Named moves (each a turn or a mirror), then the moves between two rows, first move first; the first pair answered:
zulo (before |-> after):
[ 1.60 -2.71  0.76  0.49 -1.46  1.41  0.69  0.39 -0.07 -1.20  1.02  0.86
  0.92 -0.85  2.19  0.04 -2.10 -3.09  0.06] |-> [ 1.38 -1.72  1.16  0.48 -1.80  1.07 -2.26  2.03 -1.69 -1.24  0.64 -1.36
 -0.98  1.56  0.27  3.20 -0.57  0.17  0.40]
[-0.58 -1.24  0.76  0.39 -0.38 -0.60  0.14 -0.81 -0.85 -0.02 -1.02  0.38
 -2.43 -1.99  0.86 -2.00 -2.36 -0.12  0.48] |-> [-0.75 -0.87  0.90  0.38 -0.44 -0.71 -1.32 -0.07 -1.69 -0.03 -1.17 -0.66
 -3.19 -0.94  0.00 -0.59 -1.67  1.35  0.54]
[ 2.26  0.55 -0.05  1.05  0.47  0.96  2.34 -0.54  1.52 -1.14  3.19 -1.45
  1.16 -0.96  1.13 -0.59  0.82 -1.69  0.44] |-> [ 2.03  1.28  0.24  0.97  0.33  0.66  0.01  0.81  0.36 -1.21  2.89 -3.13
 -0.20  0.86 -0.44  1.74  1.98  0.93  0.71]
pefu (before |-> after):
[ 1.58 -0.08 -0.29 -0.55  1.00  1.26  0.22  0.28 -1.95  0.07 -0.59 -0.31
  2.19 -1.51 -0.83 -0.29 -2.83 -1.36 -0.75] |-> [ 1.77 -0.31 -0.21 -0.21  1.02  1.47 -1.12  0.77 -1.76  0.17 -0.67 -1.70
  1.36 -0.46 -0.98  0.72 -2.97 -0.43 -0.24]
[-1.12 -1.43  0.04  0.68  1.93 -0.27 -0.09  2.35  0.61  1.03 -0.38  1.05
 -1.74  0.99  0.81  2.08 -3.62 -0.96  1.49] |-> [-1.87 -0.51  0.13  0.89  2.31 -1.02 -0.30  2.62  0.19  1.08 -0.24  1.61
 -2.06  1.36  0.08  2.64 -2.57  0.29  1.36]
[ 1.16  0.24 -0.22  1.17  1.77  0.52 -1.01  1.22  1.20  0.84  0.37 -0.36
 -0.08  1.47 -0.93  0.02 -0.72  1.24  1.93] |-> [ 0.43  1.15 -0.21  1.25  2.05 -0.27 -0.44  1.01  0.72  0.82  0.48  1.11
  0.19  1.13 -1.41 -0.14  0.33  1.83  1.39]
kem (before |-> after):
[ 1.12 -0.22 -0.22 -1.92 -0.48  0.33 -0.24 -0.65 -1.32  0.56  0.47  0.71
  0.34 -1.08 -0.17 -0.39 -1.38 -0.93  0.47] |-> [ 0.10  1.24 -0.30 -0.96 -0.17 -0.72  0.70 -0.81 -0.94  0.12  0.61  2.01
  0.73 -1.20  0.11 -0.79  0.54 -0.58  0.24]
[-0.40  2.99 -0.12 -0.79  0.20 -1.13  1.33  0.11 -0.44 -1.04  0.82  2.86
  1.75  0.19  0.20  0.30  3.61  0.87 -1.88] |-> [ 0.02  0.30  0.70 -0.31 -3.13 -0.42  0.30 -0.39  0.27 -2.56  0.26 -2.95
 -0.81  0.90  3.05  0.69  2.24 -1.27 -0.48]
[ 0.94 -1.63  0.70 -1.37 -0.71  0.23 -0.55  0.94 -1.64 -0.43  1.12 -2.18
  0.52  0.48  0.53  1.65 -0.99 -0.38 -0.18] |-> [ 0.53 -0.01  0.25 -1.38  1.21 -0.35  0.16  1.20 -1.86  0.45  1.47  1.11
  1.97  0.14 -0.82  1.33  0.11  0.89 -0.97]

(two moves a pair)
[-2.46  2.06 -1.72  1.81  1.17 -4.32 -2.29  0.88  0.67 -1.28  0.67 -1.52
 -2.66  2.74  0.58  2.56  2.75  3.33 -0.03] |-> [-2.14  1.29 -1.93  0.11  0.69 -3.59  3.09 -1.75  1.70 -2.14  1.50  3.00
  1.76 -2.30  2.98 -1.93  0.84 -2.83 -1.79] | pefu pefu
[ 1.91 -0.96 -0.45  2.29  2.41  1.83 -1.49  1.11  2.38  1.12  0.70 -1.81
 -0.62  1.69  0.31 -0.90 -1.79  0.24  1.82] |-> [ 0.90 -0.05 -0.65  2.70  3.14  0.87  0.75  0.11  2.91  1.26  0.97  1.25
  0.69  0.06  0.89 -2.79 -1.12 -0.79  1.17] | pefu zulo
[ 2.16  0.95 -1.85  0.42  1.77  0.67 -0.37  1.41  0.54  0.77  1.07  0.59
  0.28  1.49  0.28  1.04 -1.70  0.11 -0.23] |-> [ 1.23  0.91 -1.72  1.64  0.21  0.02  0.00  0.73  1.43 -0.57  0.82 -1.35
 -0.76  1.97  2.26  0.74 -0.36 -0.85  0.36] | kem kem
[ 1.94 -1.10 -0.30  0.33  1.25  1.79 -2.23  1.76  0.07  3.00 -0.08 -0.81
 -0.82  2.01 -0.53  0.35 -3.01  1.37  1.35] |-> [ 0.88 -0.12 -0.67  0.64  2.11  0.81  1.21  0.28  0.77  2.99  0.55  3.49
  1.33 -0.72  0.50 -2.61 -2.41 -0.60  0.36] | pefu zulo
[-0.02  0.33 -0.29  3.44  2.58 -1.49 -1.28  1.01  1.47  1.50  0.52 -0.81
 -3.12  2.88 -0.04  0.30  0.35  3.58  1.66] |-> [ 0.88 -1.55 -0.70  3.16  2.36 -0.30  1.75 -0.86  3.28  1.63  0.91  0.87
 -1.13  0.08  2.31 -2.99 -2.49 -0.75  1.54] | kem zulo
[-0.95  1.56 -0.49 -1.68  1.44 -0.61  0.76  0.12 -0.79  1.37 -0.34  2.99
  0.14 -1.01 -2.19  1.02 -0.48  0.51 -1.18] |-> [-1.96  1.58 -0.64 -0.08 -0.07 -1.22  2.59 -1.31  0.95 -0.27 -0.30  1.67
  0.12 -1.60  0.92 -0.63  0.99 -2.05 -0.72] | pefu kem
[-1.50 -0.10  0.57  1.23 -1.49 -2.38  2.05 -1.05 -0.41 -1.00 -0.25  1.74
 -1.39 -2.36  1.69 -1.39  0.83 -1.95 -0.32] |-> [ 1.41 -2.72  0.46 -0.81 -0.37  0.36  0.47 -0.11 -0.60  0.88 -0.13  1.56
 -0.67 -2.45  0.16 -0.76 -3.72 -2.04 -0.19] | pefu kem
[-0.19 -0.25  0.35 -0.24 -0.81 -0.94 -0.46  0.33 -0.97 -0.16 -0.07  0.13
 -0.62 -0.22 -0.93  0.34  0.86  0.83 -0.10] |-> [-0.10 -0.73  0.22 -0.11 -0.98 -0.75  0.65 -0.56 -0.32 -0.30  0.03  0.59
 -0.08 -1.15  0.13 -0.93  0.14 -0.64 -0.20] | kem zulo
[ 0.05 -0.28  0.84 -0.83 -1.06  0.00  0.28 -0.31 -0.40 -0.65 -0.74  0.43
 -0.29 -0.97  1.76 -2.24 -2.02 -1.92 -0.18] |-> [ 1.05 -0.84  0.75 -1.04 -0.32  0.88 -0.94  0.30 -0.25  0.21 -0.70 -0.06
 -0.33 -0.29  1.02 -1.46 -3.19 -1.18  0.22] | kem pefu
